One turn or mirror swaps these rows in pairs. Which row does each one swap with?
K166: [ 11   7 -19   0  19  14   7  15 -28   5   2  -6  18 -11   0   3  31   5
  12  24 -22  13]
K366: [ 19  -6  -8   8  18  -4  34   8  -3 -12   7  24  27   3   2  -6   5  11
 -13  19 -15  18]
K647: [ 17   7 -13 -24   8 -10  25  17  -7   6  -9 -19  39 -24 -13  -5  22  17
  -8  -6 -12   0]
K401: [ 14  -9 -16 -11   4  -8  20  15 -12   2  -2  39  26 -31  -3  -5  26  15
  -6   8  -9  -1]
K511: [ 17  -8  -8  -9  10 -11  -5  11  -7   6  10  15  20 -34   2   2  -3  17
   0 -13 -10   0]
K538: [ 10   1 -22 -14   3  -5   7   3 -33  12  -2 -15  35 -14  23  17   9   0
   0  16  -1   7]
K287: [ 15 -23 -14   2   0  -3  15  11   6   9   8  -8   5  -4   1   3   8  30
 -15  30   6 -14]
K178: [ 17  -6 -10  14   9  -3   3  32  -2  -1  -2   4  19 -11 -13  -5  -7  27
  16  27 -19  -2]
K71: [  8  13 -17  -3  -1   8  25   3 -12  11  -3 -22  20 -14  21  -4 -12  -2
   0  11 -16  -8]
K810: [ 19 -11 -23 -14  -1   6  22   3   0   9  -5   1   2 -10   7 -14  15   7
 -34  21  -6  -4]
K56: [ 12   1   1   9   3 -21  31   6 -24  -3  -2  17  51 -24   1  -2  15   5
 -12   1 -14  -4]
K444: [ 18  -5 -17   2  -2  -1   2  12 -11  10  -3  31  28 -20 -16 -10  -2  22
  -2  39  -7   1]
K560: [ 11   2  -7  -1  -4   0  -3  12 -17   0   9   7  34 -51   3   2  15  15
  -5  19 -11  -1]
K715: [ 16  -4  -5  -7   2  -4  26  16  10  -1 -10   8  43  -6  -4 -20 -13  27
 -16  11 -15  -6]
K323: [ 15 -20 -10  -5   2   4  24  14   1   8  -7  -5   5 -13 -13 -29  14  15
 -21  16 -18   8]
K326: [ 10 -15 -15   0  24   3  19 -11 -24   2   3 -18  11  -9   0 -11   4   7
 -14  -2 -12  17]
K488: [  9 -16 -15  14   3 -13   6   8 -12   4   1  22  27  -7   4  -2  -6   4
   3 -18 -13  -2]
K404: [ 22 -30 -12   2   4   5  13   6 -14   3 -17  -9  33 -20  13  -6 -17  23
 -11  10   0 -17]
K629: [ 19  -4 -30 -20  -6   6   6  16  -4  23   5 -13  11 -17  -6 -10  27   6
  -4  21  -4   1]
K297: [  7   2 -12 -12   5  -3  51   8 -12   4  -5 -11  32  -4 -20  -9   2  22
   2  29  -6  -1]
K386: [  6 -11 -13 -25   6   4  38  13  -8   4  -8  25  34 -30  -2   7   9  16
   5  26  -8   6]
K44: [ 16 -13  -6 -16   8   3  -4   9  -9   7  -8   0  31  23  -1   3  18  20
  -3  27  -4  -8]
K957: [  5 -15 -19 -25   4 -14  26  14 -15   0   6 -29  33  12  -5  -4   1  11
   2  24 -14   1]
K677: [ 11 -14 -16 -17   1  -7 -12  12 -12   9  -8 -34  28 -21  -4  -9  11  -1
   4  23 -10   0]
K145: [  5   2 -13   0 -14  -6  30  34 -30  -1  -5  11  41 -21   3   1  -7  -4
 -15  16 -11  -2]
K747: [ 14 -11 -12  18   4  -1  29  16 -12   0  -1 -16  27 -41  -3 -13  18  21
   8   0  -6   2]
K113: [ 13 -14  -4   6   9 -12  13 -13  -1   1   4 -13   3 -10  -9 -13  -2  20
 -17  14  -8   3]
K60: [  8  -6 -20  12  -2   0  36   5 -19   8  -5  11  11   6   5 -16  21   1
 -28  20 -13  -5]
K863: [ 15   8 -15   1  11  -8   2   5 -19   3 -17  25  29 -20  -1 -20  -1  19
   9  -1 -10   1]
K151: [  5  15 -16  -4   8  -4  16  33 -27  -2   2   4  37  -7   5  -6  19   2
  13  14 -25  11]
K604: [ 15  -6  -8  26   1  -7  30  12 -11   4  16   7  30   5  13  -8   2  14
   8  30 -18   3]
K711: [ 10  -6 -14   6   3  -2 -25  13 -13   7   2 -11  30 -28   5  -7  -7   9
  -7   4 -10   0]
K777: [ 12   5 -19 -24 -11  -3  21  23  -9  13   1   2  50 -21   3  -9  -4  -3
  -1   4  -9 -13]
K120: [ 12 -15 -13  22   1  -3 -14  14 -13   6   8  19  30 -25   2  -4  -7  20
   2  13  -7   0]
K194: [  5 -14 -19  -1   2   3  38  22 -15  11   6  -1  30  10  15   1 -19  17
 -12  14 -12  -6]
K791: [  7  -9 -14 -14   2  -6  13  12 -15   0 -12  -5  32  28   8  -7   0   5
  -2  30 -11   0]
K705: [ -4  -5  -8  -4  -6 -11  30   3 -36   5   4  -7  46 -21  -1   3  19   1
   2   5 -19   9]
K93: [ 13 -20  -6  12  15   1   3   6  -3   2   8 -13  10  -5 -14  -4   6  34
  12  15  -7   4]
K259: [  6 -11  -4   1  22 -21  31   4 -22   9   5   8  42 -12  -1  -3   3  12
  24  16   0 -12]
K869: [ 16 -18 -14 -13  -1  -8   3  25 -12   7 -19  24  24 -28 -12   1   8  18
 -11  -3  -9  -2]
K525: [ 18 -10 -13 -14  11  10  44   7  -1   3  -2  -8  21   2  22   5   0  12
 -18   5  -6   5]
K992: [  2  14 -16  -3 -12 -10  17  29 -18 -11   5   5  44 -15  -3  -1  -7   8
  10  13 -28   2]
K896: [ 17  -2 -14   1  20  12  11  25 -20   4  18  -4  33 -15   8  11  13  -6
  12  16 -15  13]
K154: [ 23  -2 -20 -18   1 -10  13   3 -16   0  -6  -2  30  -5  14  12  22 -12
 -18  -8  -7   4]
K70: [ 11 -10 -10   2  -8 -17  -1  14  -5  -3  -4   6  44 -13   5 -15  -8  38
  -2  19  -4 -16]
K799: [ 15 -19 -20   1   8   6   0  -3 -13  13   8 -29   6 -13   1  -3  17  16
  -3  13   0   8]
K975: [ 20  -2 -23  -6 -10 -11  34  16  -4  16  -3  -2  22 -15  -3 -10  10  -8
 -24  23 -14 -19]
K232: [ 13   4 -19 -14   5  -1  13  13 -13   3   6 -35  20 -27   3 -13  18  34
   2  12 -11   2]
K891: [  4 -17 -17   9   0  -5 -10  15  -7  10  -6  11  30  17  12  -7   3   0
   0  32  -6  -5]
K375: [  3  21 -13   6   7   5  -2  29  -7   3   4   3  34 -12   1 -12  24   6
  -8  20 -18  12]
K281: [ 11 -25  -6 -18  -7   8  49  18 -16   5   2 -11  27   3  -2  -1  16   9
   1  20  -5   3]
K321: [  4 -15 -18 -18   6  10  22  15 -26  10  -5  29  32 -18  18   3  22   5
  -5   1  -6   5]
K193: [ 19 -11 -22 -11  17   0  13   0  -7  20 -10 -15  12   2   5 -33  10  14
  -1   3  -1   1]
K866: [  8 -14 -11  17  -1  -5   6   3  -7  -3 -11  -4  30  15   0  10   1  -5
  -4  33  -2  -1]

K113 swaps with K511
K120 swaps with K799
K869 swaps with K323
K151 swaps with K791
K747 swaps with K404

One turn or mirror swaps these rows in pairs. Which row does each one swap with?
K171: [-11  -5   7 -10  38  -7 -22  -2 -17 -14  -7 -23 -13   9 -28  -7   4   7
  21   3 -15 -22  -6 -37  11]
K600: [-27  -4  16 -20  -2   7 -31  -3 -19   1   4  10 -11  12   4 -14   2  -7
 -14 -16 -26  -9 -13 -28   0]
K970: [-43   7   3 -22  37  16 -31 -14 -23  -1 -15   6 -14  -1  -6 -11  -7 -17
 -17 -10  12  -2  -1 -18 -10]
K820: [-38  -6 -19 -22  37   9 -16  -1 -20   9  -3   7 -20  12 -13  -8  -7 -22
  26   2  -1 -19 -10 -24  16]
K619: [-32 -12   4 -35  19   4 -33 -11 -34  -9 -24   5   0   9 -23  12  -3   2
   9 -12 -11 -20 -31  -9 -11]
K944: [-29 -18   2 -10  36   6 -23 -13 -41  -5  -8  -6   2  -3 -12 -15 -22  12
   7 -20 -25  -2 -24 -36  -8]
K122: [-22  -9  20  -8  21  27 -21  -7 -22   5  -9   3 -15   7 -17 -13   2 -19
  -4 -12  -6 -35  28 -18  -8]
K340: [-21 -10  19  -8  13   9 -33 -15 -41  -3 -10  -5   2  -6 -15  -5  -8  11
 -21 -19 -20 -13 -15 -16 -10]
K697: [-14  -4  -4 -31  24 -17 -23 -14 -29 -15 -23   9  -7  -5  -9  -2 -10 -11
  -8 -31 -10 -41  -4 -11   4]
K152: [ -8  17  18 -13  11   4 -17  -9  -2  -2 -30  -6 -18  14  -6   3 -20 -11
   9 -17  -8  -8   1  -9   2]
K433: [-23 -18  11 -10  24  10  -6   8 -27  -7 -21  15   2  19  -7 -27   0 -11
   3  -3   1  -3  -1 -19  14]
K491: [-32 -11   0 -38  24   4 -29 -11 -34 -10 -21   1   0  11 -23  10  -5   3
  10 -11  -9 -18 -30  -8  -8]
K34: [-29  -8 -15  -2   5  11 -16 -13 -39   5 -21  -8 -22   8 -18 -14  -1   5
   1 -35 -22 -21   0  -4  -4]
K39: [ -9 -11  16  -4  33  -2 -35  12 -19   2   0   7 -25  -2   0  -7 -26  -9
  -4 -18  -5  -5   8 -38   6]
K18: [-13  -4  19 -49  26  -9 -29  -5 -22  -2 -19  15 -11   5  -4 -19  -3  12
  11 -19 -13 -20   0 -37 -18]
K136: [-17 -23  17 -49  31  10 -36  -5 -20  -8 -25   4 -19   6 -23 -10  -4 -19
  30 -17 -15 -14  -1 -19 -12]
K55: [-10   8  22 -24  42   4 -28  -8 -36 -19 -15  -8  -5  18 -16 -29 -14 -10
  16 -32   2 -17  -2 -33 -16]
K140: [-14   9   1 -34  24  -9 -28  -6 -15  10  -4   5 -28   1 -15   6  -5 -28
  16 -20 -12 -15  -9  -8  16]
K973: [ -2   9  13 -31  16  -3 -32   6 -16   6  -3   3 -23   8 -18  13  -9 -24
  20 -11 -14 -13   6 -12   7]
K274: [-20 -25  17 -48  18   2 -13  -7 -20 -13 -12  -8 -34   7 -22  -9   6   1
   6 -31  -7 -12 -12 -31   0]
K558: [ -5 -10   5 -13  20  20 -22   1 -22  17 -13 -12 -19  11   1 -32 -18   1
  11 -20 -18   2   1 -12  11]
K614: [ -6   0   4   5  22  15 -38  17 -28   6  -5  -3 -11   7  -4  -4 -24  -8
  11  -8 -20 -10  13 -15 -10]
K168: [-13 -21   1 -13  20   5 -57   0 -28 -16   0  18 -17  10 -12  -9 -21   5
  19  -8   0 -23  11 -21   3]
K294: [  2  -2 -16 -23  17   5 -23  -4 -13  10 -17 -11 -32  12  -6 -11 -18  -8
  10  -8 -21 -27  14 -24 -10]
K325: [ -4  12   9 -18  17  15 -18 -11 -27  -3 -21  -8 -37   3  -7 -26   1  -5
  17 -33  -3  -2   8 -38  -7]
K754: [-42   1   4 -11  13   5 -41  -9 -26 -19 -10 -18   4   2 -21   8   1  -3
  19 -13   1 -22  -9 -18 -12]
K750: [-16   3 -19 -16  33 -21 -23  -1 -42  10 -14  14  -9  -9  -6   0   4  -8
  24  -7  -4 -15  -3 -29   2]
K766: [-30 -23  10 -48  30   8 -32  -4 -26 -12 -23   2  -4  10 -23   5  -1  -5
  25 -14  -6 -22 -18 -14  -9]
K956: [-26 -16  19 -30  34   6 -14 -22  -6 -13 -18  -5 -35  11 -16  -1  -4  -5
   9 -21   4 -12   1 -41  -8]
K373: [  1   3   5 -19  28   6 -15 -30 -44 -12  -2  11  -4  12 -13  -9 -11  -5
   3 -29 -18  -2 -12 -19   2]
K581: [-25 -37   3 -14  17 -16 -32  -6 -33  -2 -10 -12  -1  23 -20 -10   8   6
  11 -17 -13 -14   7 -12 -11]
K743: [-29 -17  -6 -28  17   9 -26 -23 -35  12  -9  -6   4   6 -15  -3   9   1
 -11 -16  10 -18  -2 -26 -12]
K251: [-11   1   7 -14  31 -15 -18 -10 -17   3  -6  -1  -9  26  -8 -18  -8 -22
 -10  -8 -24 -31   6 -15   6]
K253: [-34   9   6  -9  29  23 -18  -1 -41   2 -11  -2  -3  -4   5 -21  -7  -7
  24  -1  -7   0   0 -30  -3]
K824: [-41   5 -23 -18  35   2 -20 -10 -20   6  -9 -12 -21  12 -21  -3 -11  -3
  24 -21  -1 -12  -7 -34  20]
K537: [-18  -9  -2 -17  37   9 -33  -5 -25   9 -13 -10 -25   8  -7 -24 -18  -7
  24  -5 -21 -38 -18  -7 -11]
K509: [ -6  -4   0   0  23  -6 -24 -23 -18  -1 -17 -17 -25   5 -26 -15 -16  -2
   9  -4 -27   4 -17 -25 -12]
K486: [-23  10   3 -30  20 -13 -25 -21 -20  -7   6   6   3  11 -15 -25  -8 -14
  14 -20 -23 -17  20 -18  -2]
K936: [-19 -16   2 -28  23  -1 -29 -13 -24   9  -8   7   3   5  -5  -7  -8 -11
  40 -20 -10 -11  20  -7 -14]
K879: [-16 -26 -12 -11  20 -18 -18 -10 -28 -23 -32  15  -5  10 -16  -6  -6  -1
   9 -14  -1 -18  13 -12  -2]
K987: [-24 -11   2 -17   5  -8 -28   1 -27 -23   9  -6 -27  -2 -12 -35   4  -4
   8 -15 -28 -13  -6 -27   0]
K20: [-16  -4  18 -24  26  13 -13   7 -25  -3 -25  14 -34   8 -20 -12  -7   5
   8 -22 -15 -15  17 -45  13]
K883: [-10 -25  -3  -3   8  13 -19  15 -35  -9 -18  -4  -1   8  -6   1  -2  -8
  16   4 -23 -15  -5 -31   7]
K462: [-24  -1 -12 -32  29  -7 -34  -8 -34   6 -18  10 -19  -2 -23  -1   0 -28
   7 -23  -6 -14 -17  -9  20]
K423: [-29   0   8 -12  32 -10 -25  -4  -3  -1  -8   8 -18  32  -9  -8   4   9
   0 -17   1   2 -17 -22  -6]
K481: [-22  -1  15 -18  11   2 -30   7 -34 -19 -23  -1 -35 -12   4 -17  -9   9
  -8 -22  -3  -9  -1 -31   2]
K562: [ -2   6  13 -35  21  -4 -33   5 -13   5  -3   1 -28   4 -17  12 -12 -23
  17  -6 -10 -10   6 -11   7]
K607: [-27 -24   5  -4  32  14 -38  -6 -38 -16   0 -10 -14  -6  -5 -18   5  -9
 -12 -13   2 -25 -15 -26  -8]
K209: [-27 -23  23   7  16   4 -29 -20 -31  -3  -1  -1 -16  -4 -19   1   3 -12
  15 -24 -25 -10  -2 -39 -11]
K167: [-26 -11  -6  -7  26  10  -9 -25 -24 -19 -15   9   3   7 -26 -19 -14 -19
   5 -14  -2 -24 -12 -25 -24]
K802: [-40  -2  -5  -6  26  18 -35 -16 -35  -3 -28   6 -17  -1 -10 -25   0   5
  15  -8  16 -24  -6 -35   4]
K908: [ -9 -18  21 -23  29   0 -27   0 -37  16  -6  -8 -15   4 -14  -5   9  -6
  -5 -36  14 -11  -5 -11   1]
K309: [-50  -3  -6  -6  30   9 -22 -15 -41  -2  -5  16 -24  -2 -19  -9   8  -3
  16 -14 -18 -10 -10 -38  -5]
K59: [-29  -3   5  -1  24  13 -27   9 -22   3 -25  10  -7  23 -11  -9 -25  -4
   0 -34 -23 -23  -4 -34  15]
K160: [ -7  -8 -19  -6  25   5 -13  -4 -25  11 -14  -9  -4  -7  -7 -15  -7 -13
   4 -12 -22 -27  -8 -36  20]
K252: [-20  -6   3   3  26 -18 -43 -20 -35   4 -20   4 -26  -1 -14 -23 -17  -2
  19 -15  12  -7  -7 -15  10]
K830: [-22 -34   9 -22  14  10 -33  -5  -8   7  -7   7  -8   6   1 -18   5   1
   0 -30  -6 -10  -2 -35 -24]
K835: [-14  -5  -4 -26  22  13 -29  -1 -30  -9 -27 -29 -27 -13 -21 -12 -15   6
  19 -13 -15  -1  13 -22   2]
K133: [-10  -7   1 -13  -2  -5 -26  -2 -13   4  -6  -1 -18   3 -33 -23 -19  -4
  12 -30   1  -9  19 -23  12]
K632: [-25  -3   7 -12  33   7 -46  11 -18  -1 -11  -5   2  20 -30 -10  -8  -2
 -10 -15  14  -9   3 -34  -2]

K766 swaps with K140
K167 swaps with K133
K171 swaps with K423
K34 swaps with K122
K136 swaps with K462
K944 swaps with K39
K607 swaps with K558

